One turning vector, and how many steps it has turned
The counts run from 0 to 146.
[ -4  13  21   5 -10 -17  41 -20  54  -9  23 -19   8  14 -28  19  18   8
  26  35  -1  27  11 -28  12  15   4  -2   8   9 -58  17 -10  18  -6  17
 -36   2  -4  -5 -22   8  -4   5  35 -12 -14 -16  14 -17  22 -10  -2  13
  13 -12 -39  45  24 -20  16  13  52 -10  15   3 -25   7   5  26  13  23
  14  13 -16 -17] : 121
[ -6   2  13   0  -3  -8  36   1  40  -7  14 -16  17  28 -19 -12  32   3
   7  42   3  33  34 -37  13   3  -1 -16 -13   6 -48  16 -15  23 -13  24
 -37  -4  -3 -14 -20   1 -11  10  42 -25 -10  -3  -6 -14  16 -24  28   8
  18  -4 -43  35  18 -10  24  17  31 -32   6 -12   3  19  -3  16  -3  43
  13   5 -15  -8] : 5
[  4   4  22  -3   8 -14  14 -13  26 -14  18 -24  -3  22  -5 -18  35  16
   4  22   4  31  21 -42   9 -16  -4 -19  -1  -2 -35  19  -8  20 -15  26
 -34   4  -1 -16 -18  18   8  -6  34 -24 -22 -20  -6   2   5 -25  39  16
  24   0 -59  28  47  -3  15  23  24 -22  10 -12  -5  32   1 -21 -11  38
  -4   2 -22  -4] : 95
[  9   4 -11   6   2  -4  34 -11  55 -19   7 -26  12  20 -13  -4  27  -7
  20  37 -19   7  21 -34  14  -8  -8 -13 -19  22 -29  26 -18   3   0  19
 -39 -15  18  -5 -20  -7  -1 -13  36 -11 -10 -26  13  21   7 -35  25   7
  25  -7 -44  29  36 -24  21  13  36 -36  -8 -20  -2  15  14 -18   7  12
   9   5 -15   1] : 76
[  5   7  21  -5   4 -15  37 -11  58  -9  15 -23   0  11 -33 -10  25   2
   9  36   3  23  31 -42  13  -1  -5   1   9  19 -48  14 -13  15 -11  20
 -36  -7  -4  -2 -22  -1   6  16  42 -21  -3 -14  -4  -9  11 -16  17  10
  17 -12 -48  32  21  -6  23  13  41 -29  21   4  -7  15   4  13   4  37
  12   4  -6   0] : 16
[  5   3 -15   7  -6   3  41  -9  55 -19   9 -22  18  25 -10   8  24  -6
  28  38 -19  11  19 -25  15   0  -4 -14 -27  21 -36  24 -24   2   8  18
 -41 -13  12 -11 -23  -6  -9 -10  35  -8 -14 -22  20  20  10 -35  15   4
  21  -8 -42  28  30 -26  19  10  42 -36 -15 -17  -4  13  14  -1  12  10
  14  12 -18  -2] : 70
[ -1   6  20  -5   0 -14  39  -5  52  -9  13 -21  11  18 -27 -11  30   3
   6  37   2  27  36 -40  13   1  -2  -6  -3  13 -47  11 -15  17 -11  24
 -39  -4  -5 -10 -20   0  -3  16  42 -23  -3 -11  -6 -12  12 -20  23   9
  19 -11 -48  32  18  -6  24  13  39 -31  12   0  -4  18   1  18  -1  39
  16  10  -8  -2] : 11
[  8  10  27  -1   8 -17  33 -35  47 -16  28 -32 -15   6 -19   8  13  15
  24  11   0  21  -1 -32  13   2  -9  -9  30  14 -53  12  -5  18 -11  11
 -37   5   1   4 -31  12  14  -8  28  -9 -18 -34   7  -3   6 -15   0  18
  10  -9 -60  33  44 -11  15  14  33 -11  15   7 -23  12  11 -15   7  25
 -10   2 -13 -13] : 32
[  7   2 -12   1  -7   4  45  -6  54 -23   4 -23  16  26  -5  12  29  -4
  26  31 -19  11  20 -24  12   0  -1 -18 -30  18 -36  20 -26   6  11  23
 -42 -10   8 -15 -21  -8 -11  -6  35  -7 -15 -21  20  17   6 -37  13   5
  23 -12 -43  22  35 -20  16   7  38 -33 -16  -8  -3  11  11   5   6   9
  16  13 -18  -1] : 69
[ 10   1 -10  -5  -3   4  45   1  60 -25  10 -23   9  28  -3   4  29  -9
  16  32 -19  10  23 -29  15  -8  -5 -15 -31  15 -34  22 -26   8   3  20
 -41 -14   7 -11 -21  -7  -4  -3  40 -10  -7 -14  10  19   1 -35  16   7
  22 -11 -50  16  40 -15  22  14  33 -34  -8  -7   2  20  14  -5   1   8
   9   5 -14   6] : 73
[ -3   9  28  -3 -16 -16  38 -17  47 -11  18 -20  10  13 -22  16  28  13
  24  29  -3  31  15 -28   7  11   7  -9   5   0 -56   9  -9  20   2  23
 -37   7 -12 -17 -16  12  -6  10  35 -14 -18 -13  14 -17  14 -12  -1  11
  19 -17 -43  40  29 -10  13  12  53  -7  11  11 -21  10   2  33   7  22
  20  19 -16 -14] : 119
[  2   3 -19   9  -8   4  45 -10  50 -17  13 -16  16  28  -6  15  19  -5
  35  33 -11  17  11 -18  15   6   0 -14 -29  20 -40  25 -31  11   5  17
 -42  -6   7 -14 -30  -7 -13 -11  35  -4 -20 -15  23  14  10 -37   6   6
  17  -5 -40  28  28 -26  18  12  38 -35 -15 -15  -9   8  16   5  13  15
  14  12 -23 -13] : 65
[  9   8  33 -10   1 -12  35 -33  44 -20  25 -29 -18  13  -7  13  21  17
  22   3  -1  23   2 -30  14  -1  -6 -20  23   3 -55   6  -4  20  -4  17
 -35  12  -6  -4 -29  17  11  -4  31  -7 -21 -30  10  -6  -1 -15   3  17
  16 -17 -63  26  52  -3  11  13  31  -6  15  13 -20  14   8  -9  -2  22
  -9   5 -12 -10] : 34
[  5   5  29 -11  -2 -17  36 -16  58 -14  15 -27   3   6 -30  -8  30   8
  13  25  -1  16  30 -43   9  -4  -5  -5  15  18 -49   7  -5   8   0  25
 -37  -2  -5  -9 -20   2   5  12  39 -22  -4 -24   4  -7   6 -13  16  13
  22 -23 -50  30  28  -1  22  11  48 -21  16  11  -8  12   1  14   2  27
  15   9  -6   1] : 18
[ -5   6  29   7  -8 -21  19 -21  24  -6  21 -15   5  18 -19  -1  29  24
  24  28   6  37  17 -32   7   2   8 -13   5   1 -50  15  -7  22 -10  26
 -34  12  -9 -21 -17  21   0   0  34 -23 -31 -17   7 -17  16 -13  14  12
  19  -6 -45  44  28  -9  10  17  43 -11  11  -7 -19  19  -2  18   4  40
  18  20 -29 -23] : 109
[  5   0  21   2   5 -12  12 -14  31 -20  14 -28  -4  18  -3 -20  40  14
   5  20 -10  20  25 -44   7 -19  -6 -23  -2   2 -29  16  -4  12  -4  29
 -37  -3   7 -16 -15  12  11 -11  32 -28 -21 -31  -2   8   0 -27  38  12
  29  -7 -58  26  50  -4  16  17  31 -24   1 -17   0  29  -1 -24 -11  29
   3   6 -21   1] : 91
[  6   8   8   5   0  -3  47 -28  55 -22  26 -35  -5  15 -11  22  10  -8
  27  20  -9  12   2 -24  18  13 -15 -25  14  19 -55  10  -6  12  -1   5
 -39  -8  15   5 -35  -9  -4 -11  31  -3 -12 -31  22   4   7 -19   1  11
  10 -11 -53  30  42 -24  19   6  33 -18   4  -2  -9   0   7  -9   8  19
 -16  -1  -1  -7] : 138
[ -1   4   2  11 -11   0  39 -24  30 -15  21 -17   6  31   4  29  16  10
  44  16  -1  25  -1 -11  14  15   5 -31 -14   8 -51  18 -19  21   9  19
 -41   9  -1 -22 -31  10 -16 -17  27  -3 -37 -21  30  -1  10 -33   0   7
  12  -3 -47  26  34 -20   8   7  30 -16 -15  -7 -15   7   8   8   9  23
   4  16 -26 -27] : 53
[  2  11  12   5  -7  -6  47 -26  61 -22  22 -32  -1  15 -19  24  12  -6
  28  26 -10  15   4 -27  17  17  -9 -15  15  15 -59  10  -4  10  -1  11
 -36 -10  12   3 -26  -6   0  -6  33  -4  -6 -28  21  -5  11 -14  -6  11
  13 -17 -46  40  36 -25  18   4  48 -13   8   3 -16   0   8   7   9  13
  -4   7  -3  -8] : 132
[  2   5  22   1   0 -17  29 -15  52 -10  14 -24  10  10 -31 -11  30   7
  20  39  -1  17  32 -43   9   0  -4  -1   8  24 -44  13 -10   7  -5  26
 -35  -8   1  -9 -19  -5   2  10  37 -27  -7 -23   6  -8  13 -17  19  10
  21 -14 -43  33  14 -10  23   9  50 -30  13  -5  -7   9   0  14   6  38
  21  12 -11  -4] : 14
[ -1   7  21  11   8 -19   9 -19  20  -8  20 -20  -1  18 -12 -17  31  20
  14  24   7  36  16 -40   9  -8  -1 -16   5   3 -37  22  -6  22 -15  24
 -37   6  -1 -13 -20  18  11  -9  32 -29 -26 -22  -4  -8  13 -20  36  13
  21   6 -52  36  37  -8  14  22  26 -19  13 -21 -11  29   0 -16  -6  44
   5   6 -29 -18] : 99
[ -4   6  26   5   2 -21  17 -17  24  -2  21 -15   2  19 -15  -9  27  24
  13  28  12  42  16 -36  10  -3   3 -11   1   0 -47  21 -11  26 -17  25
 -34  13 -10 -13 -20  21   5  -3  35 -27 -29 -14  -3 -16  17 -16  23  15
  15   4 -49  38  30  -6  14  22  29 -16  13 -11 -17  25   0   6  -3  47
  10   8 -30 -23] : 105
[  9   6  27  -6  -4  -6  35 -34  33 -18  26 -25 -15  17   4  19  20  16
  27   1   1  25  -2 -22  14   5  -5 -31  16  -3 -57   6  -6  26   3  19
 -38  14  -9 -11 -31  17   2 -11  27  -6 -31 -27  17  -6   1 -23   1  15
  15 -11 -63  25  53  -5   8  12  27  -4   4   9 -20  13   6  -6  -2  19
 -12   9 -14 -18] : 40
[  3   9  13  -6  -4  -5  57 -21  64 -23  22 -33  -4  21 -12  25  14  -7
  16  21 -11  15   4 -25  20  12 -13 -20   8  10 -61  10  -8  19  -1   8
 -38  -7   7   4 -30  -3  -4  -3  38   1  -4 -23  15  -2   5 -18  -2  12
   8 -16 -53  34  44 -16  20  10  36 -10   9  11 -12   4  10   4   6  13
 -14  -1   1  -2] : 134
[ -8   3  11   6  -4 -13  29  -1  36  -8  16 -16  18  27 -22 -11  31   0
  12  45   4  34  32 -35  14   6  -2 -14 -15  10 -43  15 -12  19 -11  23
 -39  -4   4 -14 -20  -2  -9   3  39 -27 -13  -9   0 -10  20 -20  31   9
  21   4 -41  39  15 -17  26  17  33 -31   7 -17   1  16  -1  18   0  46
  15   9 -20 -10] : 4
[ -4  13  19   0  -8 -13  47 -15  57 -10  21 -20   6  16 -26  17  16   6
  22  35   1  32  10 -25  11  12   4  -2   4   7 -59  15 -14  21  -8  17
 -34   2  -7   0 -23   6  -3   9  40  -8 -10  -9   6 -16  19  -9  -5  13
  12 -11 -43  42  29 -18  15  14  45 -11  17  10 -28   8   9  24  12  19
   8  11 -14 -14] : 122
[ -6   8  28   5 -16 -19  28 -18  34 -10  21 -15  10  18 -21   6  28  18
  26  28   3  33  17 -32   4   7   8 -12   4  -1 -51  14  -7  21  -1  28
 -37  10 -13 -18 -14  17  -3   5  33 -20 -24 -16  10 -18  19 -11   7  13
  21 -10 -40  42  25 -10   8  14  51  -8  10   2 -24  13  -1  28   6  30
  23  21 -24 -23] : 114
[  6   4   6   6  10 -11  18 -13  39 -19  16 -29   0  21 -11 -19  30   6
   7  30  -8  21  18 -45  12 -15  -8 -15  -4  11 -28  23 -10  11 -14  20
 -38  -8  11  -3 -22   7  12 -15  36 -22 -13 -27  -1  15   5 -26  38  13
  23   4 -54  31  47 -13  21  22  27 -29   5 -24  -2  27  10 -31  -5  31
  -3  -1 -20  -2] : 88
[ -8   1  12   3  -8  -6  32   5  32 -10  16 -14  15  33  -7  -8  39   2
   4  39   3  36  29 -34  13   2   0 -25 -23  -6 -45  15 -12  26  -9  23
 -38  -1   0 -20 -19   7 -16   3  37 -24 -18  -1  -2 -10  15 -23  36  11
  23   2 -44  34  26 -13  22  18  29 -27  -1 -14   5  23  -4  14  -5  40
   8   9 -19 -10] : 0
[ 10   3  -2  -1  10  -2  28  -6  51 -22  11 -28   2  20 -11 -14  30   0
   7  33 -11  15  18 -40  14 -14 -10 -13 -11  13 -30  23 -16   9 -12  19
 -38 -13  13   0 -20  -2   9 -11  37 -16  -8 -25  -3  20   4 -31  35  12
  24  -1 -54  28  45 -14  22  21  29 -31   3 -18   1  28  11 -29  -3  22
  -3  -5 -16   7] : 83
[ -7  11  21   5 -10 -18  33 -15  41  -4  21 -16   8  17 -28  10  21  13
  21  33   6  34  13 -30  11  13   8  -4   3   5 -55  19 -13  24 -11  20
 -34   8 -11  -7 -18  16  -3   7  37 -14 -19  -9   6 -19  22 -11   4  12
  13  -9 -44  45  24 -14  15  18  43 -10  18   1 -25  10   6  25   9  31
  14  14 -23 -23] : 116
